The rows below come in pairs that one turn or mirror swaps. Which row does each named row swap with?
The rows were stretched afterwards, more along some directions than others.
Kar: [ 14   0 -12   5  -3 -20  -5 -16   6   6  -5  -4   2  -9  10 -14 -11  -6
   4  27  18]
zomu: [ -8  -9   7  15  -2   6   0 -10  14   3  10   1   7   4  -7 -13 -21  13
   1  20   4]
Fimid: [  1  -4  -4   4  -8 -15  -9 -20   4   0  -6   3  12 -10   1  -5  13  -8
  12  13   0]
pip: [-18  -1  -3  20   6  -8  -8 -15   9  -9  -6  -1   1  -4  15 -13   6   5
   8  -8 -10]
nutev: [  2   5  -2   7   8  -9 -13 -19  15  -4   2 -19   4  -5  -1   2  -6  -5
   5  27   9]
zep: [ -2   4  -2   0  16  -7  -3 -13  -1 -15 -18  -2 -15  -6   3 -18  -2   4
  13  17  19]
Zus: [  6  -7   9  16   0  17   2 -22  -7  -7   1   0   5 -11  18 -20 -10  10
   1  -1   6]
sako: [ -4  -3   4   6  14  -3  -2 -13  -1 -16 -18  -1  -6  -2  -3 -16  -2   8
  13  11  16]
non: [ -1   0  -6   8  10  -1  -5 -20  17  -5  -1 -16   4  -3  -3   0  -7   3
   1  20   5]
Boli: [  8   4 -13   1  -5 -23  -5 -13  13  11  -3  -2   2  -9   5 -11  -8 -11
   8  27  12]
faku: [-16   6  -3  19   1 -10  -9 -30  19  10  18   5  12 -18   4  -9   1  -2
  18   7  -7]
bana: [  1   0   0  11   9  -2 -15 -20  17  -2   5 -17   8  -3  -2   0  -9   1
   1  26   5]
gurov: [-20  -3   7   9   2  -1   1 -19  25   0   1   1   1  -9  10   0   5  -5
   7   4 -17]
Rifud: [-17  -3   0  18   8  -9  -8 -15   5 -11  -9   0   0  -2  13 -13   3   7
   3  -3  -4]
fulin: [  3  -3   5   8   8  -4 -10 -23  11  -5   5 -22   8  -7  -4   5  -9  -1
   2  18   5]
tupa: [ -5  23  -6  -1   8  -7 -13 -17  14   9   4  -6   5 -20  14 -18   8  -3
  25  10   4]
Forek: [-20   1  -2  20   8  -9  -7 -14   6 -13  -6   4   2  -2  16 -12   4   3
   9  -9  -5]
tari: [ 11  -7  10  20  -4  15  -2 -27  -1  -4   3   0   6 -11  16 -27 -11  11
  -1   4   8]
keril: [-12  -4   7  18   0   6   1 -10  14   2  12   1   7  -1  -6 -13 -18  10
   3  19   1]
mizeg: [  3   5   6   8  10  -4 -11 -21  12  -5   4 -19   2  -6  -3   5  -6   2
   1  18   4]
kamiv: [-15  12  -3  15   2 -16 -13 -27  27  11  14   1  12 -16   2  -7   8  -4
  23  12  -9]
gepak: [ -7   1  -4   2  16  -4  -8 -10   3 -10 -18   1  -8  -7   1 -19  -2  -2
  16  16  18]
Dife: [-21  -4  14   6   2  -1  -3 -20  21  -7   0   0  -1  -8   4  -4   6  -6
   4   4 -17]
Lopu: [  9  -2  -6   1  -9 -12 -11 -16   0  -6  -1   8   8  -5   2 -11  10  -7
  10   7   0]
lus: [-18  -5   6  10   1  -5   0 -16  26  -1   0   2   0  -6  10  -3   7  -6
   7   8 -20]
Naniz: [  5  -4  -3  16   8  -2  -6 -22  16  -4   1 -20  14  -2   0   5  -9   3
   3  17   5]
ziv: [-12 -11   9  20   2   8   1 -10  13  -2   9   1  10   7 -10 -14 -17  15
  -1  17   2]
dadiz: [ -5   2   0   2  14  -8  -6 -12   3 -11 -17  -3 -14  -6  -1 -18  -2   0
  17  22  19]
neved: [-23  -1   3  16   8  -6 -12 -15  12 -12  -9  -1   3   0   9 -14   8   7
   3  -2  -9]
Vot: [ -6  -9  -1   3  -7  -6  -6 -18   0   0   0   8  16 -11   1  -4  12  -5
  12   9  -2]
Dek: [  8 -11   0  23  -4  16   7 -26  -7  -8  -2   0  10 -10  19 -20 -12   7
   2  -2   9]
lin: [ -4  13  -1  12   3 -14 -17 -27  25   6  19   6   3 -12   2 -17   4   0
  19  10  -6]
sov: [  8  -7   9  16  -2  14   5 -23  -7  -3   1  -1   8 -14  12 -21 -10  11
   3   1  11]
zol: [-19  -3   2  19  10  -4 -12 -17  10 -12  -5  -4   3   0   9 -15   5   7
   2  -3  -9]
Mekas: [-16  -6   8   7  -1  -1  -4 -19  23  -1   1   1   0  -6   9  -2   8  -3
   4   8 -15]
gavuz: [-18  -4   6  10  -1  -5   1 -20  22  -4  -4   1   1 -10  12  -3   5  -9
   6   1 -15]
losal: [  7  -3 -14   6  -4 -17   1 -12   5   6  -9  -2   7  -6   6  -9 -12 -11
   5  21  12]
tubet: [-15  -8   9  19   2   7  -2 -12  16  -1  11   1   7   2  -4 -14 -16  18
   7  20   2]
did: [  2  -4   4  14   7   1  -4 -27  16  -6   3 -17   3  -1 -10  -1 -11   3
  -5  21   2]
kefuz: [-10  19   3   1  10  -2 -11 -20  18  12   8  -8   2 -20   9 -18   3   2
  22  13   3]
vul: [-18  -8   6   8   1  -4   3 -17  22  -6  -5   2   0  -7   9  -3   4 -10
   8   3 -14]
sul: [-14  -4   7  18  -3   6  -1  -7  14  -2   9   2  10  -1  -1 -14 -16  10
   9  11   0]
Romat: [ -2  -2  -6   3  14  -9  -6 -10   3 -13 -19  -1  -7  -6   4 -12   0  -2
  17  12  17]
kiloz: [ -4   5  -1  -1  14  -9  -7  -7   2 -10 -19   2 -14  -6   0 -14   0   1
  14  16  19]
dekek: [-13  -3   6  22   2   5  -2  -7  17  -1   9   3   7   3   4 -14 -15  13
   7  17   0]
Kon: [  4   1   1  10  10  -6 -10 -21  15  -5   1 -21   3  -1  -4   3  -9   3
  -1  24   1]
Zeni: [ -9  20  -1   2  10  -7 -14 -16  21   8   5 -11   6 -16  10 -18   7   2
  23  15   0]
geke: [-11  22  -8  -2   7  -2 -10 -10  17   6   4  -5   5 -17  13 -15   8  -4
  27  13   4]
Volu: [-14  -7   5  19   1   6   0  -9  14   1  10   3   4  -1  -1 -14 -21  14
   4  14   2]
Beviz: [  0   2   2   8  12  -5 -15 -22  15  -8   2 -20  -1  -3  -3   0  -4   0
   4  21   2]
Dak: [  9  -3   6  19   0  14   5 -26  -7  -4   3   1   6 -12  18 -24 -14  10
   6  -4  11]
mun: [ -1   2  -1   1  11  -6  -6 -11  -3 -11 -17  -1  -7 -13   8 -16  -2  -2
  21  11  22]
teba: [ -5   5  -3   1  14  -7  -3 -11   5  -7 -21  -2 -13 -11   3 -18  -2   3
  19  15  17]
Muve: [  7  -8  10  19  -2  16   9 -27  -6  -7   3  -2   6 -11  12 -20 -12   8
   2  -3   9]
ret: [  8  -6   5  18  -6  13   3 -21  -3  -3   0  -2   4 -13  21 -20 -10  10
   5   0   9]
Mesi: [-19  -5   2  19   7  -5  -9 -17   8 -12  -9   2   5  -3   8 -14   2   5
   2  -7  -6]
madun: [ -2   5  -6   0  12  -8  -8  -9   4  -8 -18  -2  -3 -10   8 -14   4  -2
  20  16  22]
fam: [  6   1 -18   4  -6 -19   0 -14  12   8 -11  -4   3 -11   9 -14  -8 -16
   9  23  10]

Swapped with Fimid: kamiv
Swapped with Kar: geke
Swapped with Mekas: Forek
Swapped with Rifud: gurov
Swapped with Vot: faku
Swapped with lin: Lopu

